[[ 0  0  3 31 25  1]
 [ 2 30 25  1  0  0]]
->
[[ 2 30 25  1  0  0]
 [ 0  0  3 31 25  1]]

[[ 10  12  -9  26   2   7  -1 -17  33]
 [  4  -9   9 -27   2 -16   2  -6  11]
 [ -1  -2  -5   9   6  14  10  -7  24]
 [ -8   7  15 -31   2  -5 -11   9   4]]
->
[[ -8   7  15 -31   2  -5 -11   9   4]
 [ 10  12  -9  26   2   7  -1 -17  33]
 [  4  -9   9 -27   2 -16   2  -6  11]
 [ -1  -2  -5   9   6  14  10  -7  24]]

[[ -7   8  -2   2  -2  -2   9]
 [ 20   6 -10 -14  30 -15   2]]
->
[[ 20   6 -10 -14  30 -15   2]
 [ -7   8  -2   2  -2  -2   9]]

[[-18  39 -20  11  -4]
 [ 27  -8 -39  35  21]
 [ 26 -30  22  25 -42]
 [-25   6  16  24 -27]
 [ -8 -20  18  -2  16]
 [ 18  18 -11   6 -32]
 [ 22 -29  -4  -5   9]]
->
[[ 22 -29  -4  -5   9]
 [-18  39 -20  11  -4]
 [ 27  -8 -39  35  21]
 [ 26 -30  22  25 -42]
 [-25   6  16  24 -27]
 [ -8 -20  18  -2  16]
 [ 18  18 -11   6 -32]]

[[  3  -4   5]
 [-15   3  17]
 [ 22   1 -33]
 [ 35  -5 -42]
 [ -8   5   0]
 [ 30 -13 -15]
 [-31   7  31]
 [ 19  -2 -23]
 [-35  14  22]]
->
[[-35  14  22]
 [  3  -4   5]
 [-15   3  17]
 [ 22   1 -33]
 [ 35  -5 -42]
 [ -8   5   0]
 [ 30 -13 -15]
 [-31   7  31]
 [ 19  -2 -23]]

[[ -5  13   4  -4  -4  -6   1 -11  -8 -10]
 [ -5  11   3  -1  -2  -6   1 -10  -5  -8]
 [ -6  15  -1  -3  -7  -9   8  -5  -8  -7]
 [ -6  15   0  -4  -8  -8   7  -6 -10  -7]
 [-13  31   5  -7 -11 -14   8 -19 -19 -15]
 [-13  32   3  -7 -13 -15  11 -17 -19 -14]
 [-13  33   3  -8 -14 -15  11 -17 -20 -15]
 [-11  28   5  -4  -8 -14   7 -20 -14 -16]]
->
[[-11  28   5  -4  -8 -14   7 -20 -14 -16]
 [ -5  13   4  -4  -4  -6   1 -11  -8 -10]
 [ -5  11   3  -1  -2  -6   1 -10  -5  -8]
 [ -6  15  -1  -3  -7  -9   8  -5  -8  -7]
 [ -6  15   0  -4  -8  -8   7  -6 -10  -7]
 [-13  31   5  -7 -11 -14   8 -19 -19 -15]
 [-13  32   3  -7 -13 -15  11 -17 -19 -14]
 [-13  33   3  -8 -14 -15  11 -17 -20 -15]]

[[-15  28 -17  12   9   9  -4   3  -9]
 [-15 -22   1  -1  23 -16  -4  -1   9]
 [-15 -22   1  -1   9 -13  -4 -17  -7]
 [-15  -6   3  -1   9 -16  -4  -1 -15]
 [ -7 -22   1  16 -11 -30  11  20  15]
 [-35 -32   1  -1  -7 -16   9  -1   2]]
->
[[-35 -32   1  -1  -7 -16   9  -1   2]
 [-15  28 -17  12   9   9  -4   3  -9]
 [-15 -22   1  -1  23 -16  -4  -1   9]
 [-15 -22   1  -1   9 -13  -4 -17  -7]
 [-15  -6   3  -1   9 -16  -4  -1 -15]
 [ -7 -22   1  16 -11 -30  11  20  15]]
---
[[ -9   7  15  -7  -8]
 [-22  16  36 -22 -21]
 [ 19 -10 -27  21  15]
 [ 16  -5 -18  21   9]
 [ 17 -18 -32  12  20]
 [ 10 -11 -20   6  13]
 [  8 -12 -20   2  13]
 [ 12  -5 -15  14   7]
 [-11  23  33   1 -23]
 [-12  19  30  -4 -20]
 [ -3   6   9   1  -6]
 [-21  -2  16 -36  -5]]
->
[[ -7  -8  -9   7  15]
 [-22 -21 -22  16  36]
 [ 21  15  19 -10 -27]
 [ 21   9  16  -5 -18]
 [ 12  20  17 -18 -32]
 [  6  13  10 -11 -20]
 [  2  13   8 -12 -20]
 [ 14   7  12  -5 -15]
 [  1 -23 -11  23  33]
 [ -4 -20 -12  19  30]
 [  1  -6  -3   6   9]
 [-36  -5 -21  -2  16]]

[[  7  -4 -15 -10   9  10   0 -14 -12   2  17   7  -6]
 [-13   1  11  25  33  26  16   4 -14 -28 -34 -27 -16]
 [-10   4  16  23  22   9  -2 -14 -22 -19 -11  -1  14]
 [ 11 -10 -13  11   9 -14  -6  17   3 -14  -1  18  -4]
 [ -2 -24 -23   3  24  24  -1 -30 -22   0  23  18  -1]]
->
[[  7  -6   7  -4 -15 -10   9  10   0 -14 -12   2  17]
 [-27 -16 -13   1  11  25  33  26  16   4 -14 -28 -34]
 [ -1  14 -10   4  16  23  22   9  -2 -14 -22 -19 -11]
 [ 18  -4  11 -10 -13  11   9 -14  -6  17   3 -14  -1]
 [ 18  -1  -2 -24 -23   3  24  24  -1 -30 -22   0  23]]

[[ -3  12  -1  -3   1  -8]
 [  4  15 -15  -5  -1 -24]
 [ 12  24   1  -9  10 -20]
 [-16 -28  13  -6 -11  24]
 [  5   7  -8   5   0 -17]
 [ 18  -1   1 -21  20  -7]
 [  1   7 -12 -24  11  -3]
 [-26 -38  13   4 -21  31]
 [ 29 -23  26 -27  32  13]
 [  3   4  -9   6  -3 -16]]
->
[[  1  -8  -3  12  -1  -3]
 [ -1 -24   4  15 -15  -5]
 [ 10 -20  12  24   1  -9]
 [-11  24 -16 -28  13  -6]
 [  0 -17   5   7  -8   5]
 [ 20  -7  18  -1   1 -21]
 [ 11  -3   1   7 -12 -24]
 [-21  31 -26 -38  13   4]
 [ 32  13  29 -23  26 -27]
 [ -3 -16   3   4  -9   6]]

[[ -8  15  12  -9 -14  19 -13  19  -5 -12 -18]
 [ 15 -31 -23  14  22 -41   8 -42   4   7   5]]
->
[[-12 -18  -8  15  12  -9 -14  19 -13  19  -5]
 [  7   5  15 -31 -23  14  22 -41   8 -42   4]]

[[  6   2 -20   8  26 -12  12 -11   0   7 -14  10  42  10]
 [  7   3  22   0  17 -10 -31  -5   3  10   9   3  23   3]
 [  1  -9 -11  -5   1   2  -6   4  -2   5 -10   4  14 -10]
 [  6  -9   7   6  15  -2  12   7  -9   6  -1 -19   9  -9]
 [  4   7   4  -3   7   1 -17  -7  -2   5 -18  -6 -21  -9]]
->
[[ 42  10   6   2 -20   8  26 -12  12 -11   0   7 -14  10]
 [ 23   3   7   3  22   0  17 -10 -31  -5   3  10   9   3]
 [ 14 -10   1  -9 -11  -5   1   2  -6   4  -2   5 -10   4]
 [  9  -9   6  -9   7   6  15  -2  12   7  -9   6  -1 -19]
 [-21  -9   4   7   4  -3   7   1 -17  -7  -2   5 -18  -6]]

[[ -8  -2   0 -14   4  -7   5]
 [ 22  10  -9   6 -18  12  -3]
 [-30   4   8  -9  13 -24  18]
 [-17  11   0 -19  17 -30  10]
 [  2  23  12 -15   1  -1   7]
 [-14  10   3 -42  34 -28  17]]
->
[[ -7   5  -8  -2   0 -14   4]
 [ 12  -3  22  10  -9   6 -18]
 [-24  18 -30   4   8  -9  13]
 [-30  10 -17  11   0 -19  17]
 [ -1   7   2  23  12 -15   1]
 [-28  17 -14  10   3 -42  34]]
